In the rows, zero is written as 100.
Rotation paths and how fast each direction turns (degrees each step):
Each turn is a multiple of 5 degrees from 10 to 175, or 0.
Each row of a path follows its step; steps can be skipped.

step 0: 85,83,103,69,93,104,103,137,107,107,109,113,103,101,113,68,84,116,83,65,79,130,75,119,78,103,75,88,75,129,88,94,93,120,96,115,71,89,117,106,95,91,58,144,123,48,124,100,81,89,107,117,92,58,102,84,86,50,92,76,72,92,125,151,110
step 1: 104,146,120,100,121,121,124,80,103,146,121,63,62,81,128,82,93,76,56,108,118,76,104,127,73,96,124,92,80,112,46,104,98,116,131,71,115,101,104,121,91,94,110,114,121,114,80,118,95,86,118,125,84,89,112,125,105,140,113,114,116,104,59,94,105
step 2: 80,84,118,76,130,112,61,118,82,119,109,131,154,118,105,86,101,124,79,87,123,114,103,74,108,94,50,73,86,87,114,119,89,94,123,89,84,110,95,130,91,70,93,83,91,99,91,62,132,71,95,82,114,92,109,90,65,133,39,113,98,96,79,85,88
step 3: 127,86,117,124,78,79,66,109,107,101,68,103,69,90,90,85,111,107,69,123,75,116,115,115,112,119,127,130,112,123,76,76,104,90,97,86,87,100,96,125,138,85,79,88,68,117,94,106,46,97,85,80,125,70,114,110,98,92,85,106,81,118,46,160,115
step 5: 69,108,74,122,114,92,79,110,111,117,121,101,108,123,121,98,89,93,106,110,76,126,109,114,86,121,120,121,83,50,109,64,48,113,103,68,93,78,119,128,138,109,80,91,133,88,92,131,132,93,110,97,82,68,102,67,89,122,115,158,79,114,90,94,115
step 6: 106,100,129,93,71,112,99,136,79,59,120,73,108,95,120,81,125,136,80,61,98,102,105,81,90,85,69,75,76,127,66,121,94,109,100,87,61,123,151,127,91,109,89,116,86,104,87,94,71,95,106,53,80,102,97,83,143,129,121,101,106,96,108,121,120
step 7: 126,138,115,108,138,90,103,100,89,149,91,88,99,81,100,87,97,55,72,90,90,138,112,115,140,83,84,114,88,83,83,123,110,72,127,102,124,95,70,102,124,110,85,109,99,101,138,127,104,97,148,71,77,60,79,136,80,121,75,85,108,94,112,116,114
step 8: 77,79,129,91,129,109,78,88,91,72,103,139,136,80,137,97,85,112,74,132,133,131,108,91,62,104,113,77,123,110,111,113,114,127,86,73,100,105,86,117,102,43,44,132,141,94,91,90,80,132,117,92,128,85,100,91,95,107,110,107,96,97,84,92,95
step 9: 135,92,91,109,133,127,95,115,85,93,104,89,75,108,62,98,128,86,90,81,86,89,108,108,58,128,105,75,92,97,56,79,94,82,102,91,64,58,90,105,87,136,47,106,72,107,126,97,93,94,67,102,80,104,119,121,62,117,88,128,75,110,53,102,116
step 10: 86,142,91,87,100,79,112,78,93,88,84,109,88,86,111,92,100,80,94,84,86,91,125,111,147,108,38,120,126,112,94,137,104,119,98,78,85,103,148,121,79,61,72,81,111,80,39,87,112,78,116,96,84,67,127,94,69,79,99,102,76,109,95,93,117
step 13: 124,111,70,118,109,99,74,111,66,123,92,102,105,116,117,61,105,127,85,89,66,133,91,115,120,117,92,80,82,127,111,141,101,122,91,50,78,100,96,91,138,97,121,129,104,121,124,128,132,107,117,96,111,94,132,106,39,133,88,104,116,112,78,116,96
step 14: 77,108,164,135,98,86,71,95,83,95,80,67,134,95,99,96,107,76,102,98,106,76,97,103,82,152,97,146,104,103,110,104,118,98,93,107,97,124,109,125,80,115,47,117,126,115,84,75,68,97,132,71,121,99,75,79,103,123,84,108,105,121,62,100,127
88,102,106,107,99,99,97,100,98,106,98,91,98,101,98,100,95,94,105,91,97,90,99,97,103,109,96,97,90,101,99,93,98,108,97,94,92,91,109,98,92,99,98,112,97,101,93,101,107,105,100,113,93,98,97,97,102,97,100,104,102,102,99,96,102
80
99,105,98,110,89,98,91,99,89,92,106,102,100,101,106,93,98,97,99,105,103,103,96,103,101,111,99,102,96,88,97,97,107,101,96,96,100,105,102,100,109,104,116,94,95,104,100,98,96,100,100,99,98,106,100,92,95,95,96,105,100,102,111,101,104
45
94,99,99,106,102,101,93,103,94,108,98,95,106,98,98,98,106,107,100,106,103,102,97,108,93,102,94,93,96,108,94,108,99,95,109,94,106,97,98,97,96,100,106,100,103,95,108,98,89,105,116,106,101,95,99,99,106,105,94,99,107,106,104,98,92
60
112,99,89,101,101,105,102,91,105,103,91,96,103,104,95,101,99,99,95,104,105,97,111,108,106,102,112,105,96,94,91,104,93,107,101,102,99,100,98,101,102,105,96,103,95,106,103,98,103,97,107,106,103,94,92,92,108,97,95,109,102,100,99,102,105
170
104,102,102,94,99,97,97,90,95,93,101,109,103,102,106,100,101,96,106,101,102,96,95,100,102,98,101,101,94,97,103,98,101,100,103,103,97,95,105,105,107,100,95,103,97,101,95,90,97,98,118,101,96,105,114,97,112,97,104,92,101,92,91,98,91
170
98,91,93,109,111,92,98,106,96,99,98,109,98,105,97,95,101,102,101,101,108,105,98,88,98,97,103,88,105,102,92,91,93,97,96,104,101,106,105,102,106,101,96,97,93,93,96,96,102,97,96,104,96,103,97,97,106,107,102,110,107,99,98,93,99
110
98,104,96,91,97,91,86,100,106,108,100,104,105,99,100,100,105,97,102,102,105,105,111,92,104,103,94,102,104,96,100,102,108,103,101,91,101,99,101,99,105,102,98,106,102,91,106,106,110,94,99,104,110,103,98,89,99,101,107,97,96,104,100,99,90
130

step 0: 80,110,68,119,89,138,94,69,78,123,53,101,142,93,121,130,106,119,90,134,86,106,96,84,89,93,100,92,118,72,123,108,102,110,89,118,98,97,98,57,98,69,88,86,115,115,80,87,130,121,47,137,111,112,104,81,78,108,108,101,113,123,101,113,105
step 1: 93,130,72,121,78,79,59,126,122,102,79,59,102,99,138,111,115,119,119,105,85,103,99,117,81,164,72,87,100,89,82,94,92,97,86,76,86,85,108,90,100,87,132,81,74,88,116,125,147,103,70,118,102,77,81,111,103,114,103,85,112,106,89,96,86
step 3: 81,76,88,83,95,70,77,79,134,116,92,76,114,102,97,143,43,91,72,122,79,127,123,105,95,90,101,89,79,84,122,93,70,56,89,103,118,94,121,77,104,64,97,87,101,108,148,91,115,84,77,107,89,114,102,90,118,99,113,124,101,106,91,89,138
step 4: 74,71,69,106,87,88,91,95,108,95,79,106,121,116,71,112,114,128,89,84,89,123,115,104,107,138,83,87,142,82,135,86,130,88,106,94,117,113,115,93,128,59,100,61,96,103,78,90,102,93,37,116,100,105,123,70,92,97,102,85,102,125,119,112,68
step 5: 120,95,78,118,100,110,101,111,111,122,87,88,101,71,137,129,122,100,94,88,124,95,106,98,81,121,86,109,81,75,112,62,103,110,105,103,72,85,104,90,94,82,109,92,107,118,105,92,162,110,34,132,91,79,93,130,63,119,103,96,87,106,136,97,124
step 6: 93,121,44,87,73,88,103,83,155,92,80,90,114,88,106,114,121,118,52,131,83,104,99,101,74,91,79,126,79,73,99,102,106,103,97,68,68,99,134,83,98,100,113,89,79,85,111,117,118,72,85,89,109,92,70,118,133,79,95,70,84,92,83,99,86
step 7: 92,99,89,92,107,43,94,102,85,112,77,85,104,112,108,106,94,98,65,103,64,156,89,106,67,125,130,79,80,103,102,89,65,85,91,99,96,132,123,92,113,78,53,100,88,99,99,63,116,78,75,109,106,95,105,87,111,94,112,80,54,94,111,83,120
step 8: 98,95,77,119,97,85,49,80,100,74,96,101,126,83,87,101,73,132,61,95,109,99,130,109,94,104,112,108,94,84,124,73,85,83,120,115,140,75,120,91,113,56,125,93,88,115,78,109,109,119,49,101,65,111,121,88,103,109,115,106,61,108,81,100,103
step 11: 93,131,53,89,113,98,129,67,80,108,82,65,102,114,79,133,104,77,66,129,70,96,89,121,76,75,77,116,75,99,99,82,94,96,84,99,112,105,124,65,109,69,83,102,85,90,85,91,98,104,67,125,114,111,112,105,126,103,108,78,50,73,94,96,97
step 12: 81,100,96,138,85,90,41,83,95,89,85,77,119,112,107,83,116,129,103,109,79,122,83,129,96,116,115,88,85,114,82,114,96,64,126,109,113,99,137,95,122,67,87,92,101,116,55,105,131,94,59,99,107,77,110,120,138,100,101,115,75,102,108,87,126
step 13: 103,95,128,113,102,81,81,114,85,113,90,96,99,108,118,100,119,101,78,91,82,101,145,89,117,122,78,113,108,79,110,83,91,122,143,81,92,61,125,72,113,66,102,88,92,83,99,111,90,129,61,68,64,95,85,117,93,113,86,85,33,109,94,84,96
step 14: 111,84,85,113,127,121,106,84,143,115,88,99,65,98,100,108,107,115,101,153,88,134,124,85,104,95,76,108,98,60,111,72,109,108,106,90,133,77,94,78,80,104,79,109,74,103,106,83,102,52,68,93,94,80,78,112,132,103,109,133,71,93,101,80,126
103,95,106,102,106,95,99,101,106,89,94,100,98,99,95,99,108,100,94,103,107,88,92,99,98,99,93,96,101,93,97,95,100,105,97,103,95,95,94,95,105,99,93,105,103,90,102,97,95,104,91,104,100,104,106,101,105,92,107,100,115,109,106,95,104
70
100,99,88,102,100,106,102,105,100,100,105,109,98,94,106,101,108,98,103,93,101,97,96,110,103,91,91,100,101,104,108,106,101,103,95,100,96,100,90,93,92,98,105,92,105,104,104,95,97,101,90,105,113,96,96,92,104,99,101,98,99,90,104,100,100
70
112,104,104,100,97,101,98,98,97,104,103,98,109,96,101,101,103,99,104,97,96,105,104,106,93,106,93,101,107,93,107,96,96,104,91,109,104,97,102,105,105,101,110,109,104,97,98,93,97,96,102,88,99,96,97,90,102,93,108,103,102,97,92,88,104
60
87,104,102,101,97,102,105,102,97,99,97,95,104,97,101,92,102,108,111,93,113,96,103,106,96,97,96,100,100,105,95,94,91,99,96,89,112,97,109,98,99,98,105,98,99,104,90,99,103,104,98,95,102,100,100,98,95,102,106,95,103,107,110,100,106
95
102,94,105,100,100,91,97,104,98,92,86,103,107,105,101,98,97,98,107,96,100,107,98,102,105,109,92,92,104,105,102,104,101,95,95,94,86,98,100,96,104,107,93,96,90,102,98,102,97,100,101,91,98,96,103,95,98,102,94,91,102,91,103,100,99
125
109,106,88,97,101,102,99,100,104,96,100,102,99,109,98,103,96,107,108,114,93,95,106,98,103,96,92,100,97,102,89,100,95,94,94,99,103,102,100,93,107,101,109,105,97,106,106,103,97,100,96,96,95,106,97,98,100,90,97,106,102,97,108,106,97
135
107,104,101,106,105,101,101,92,92,101,110,103,100,95,101,89,107,103,100,104,108,98,100,99,94,105,97,103,96,102,98,111,100,89,97,99,108,97,99,92,103,96,92,107,97,100,102,92,96,106,99,100,99,102,106,105,105,101,87,90,99,96,90,102,102
25
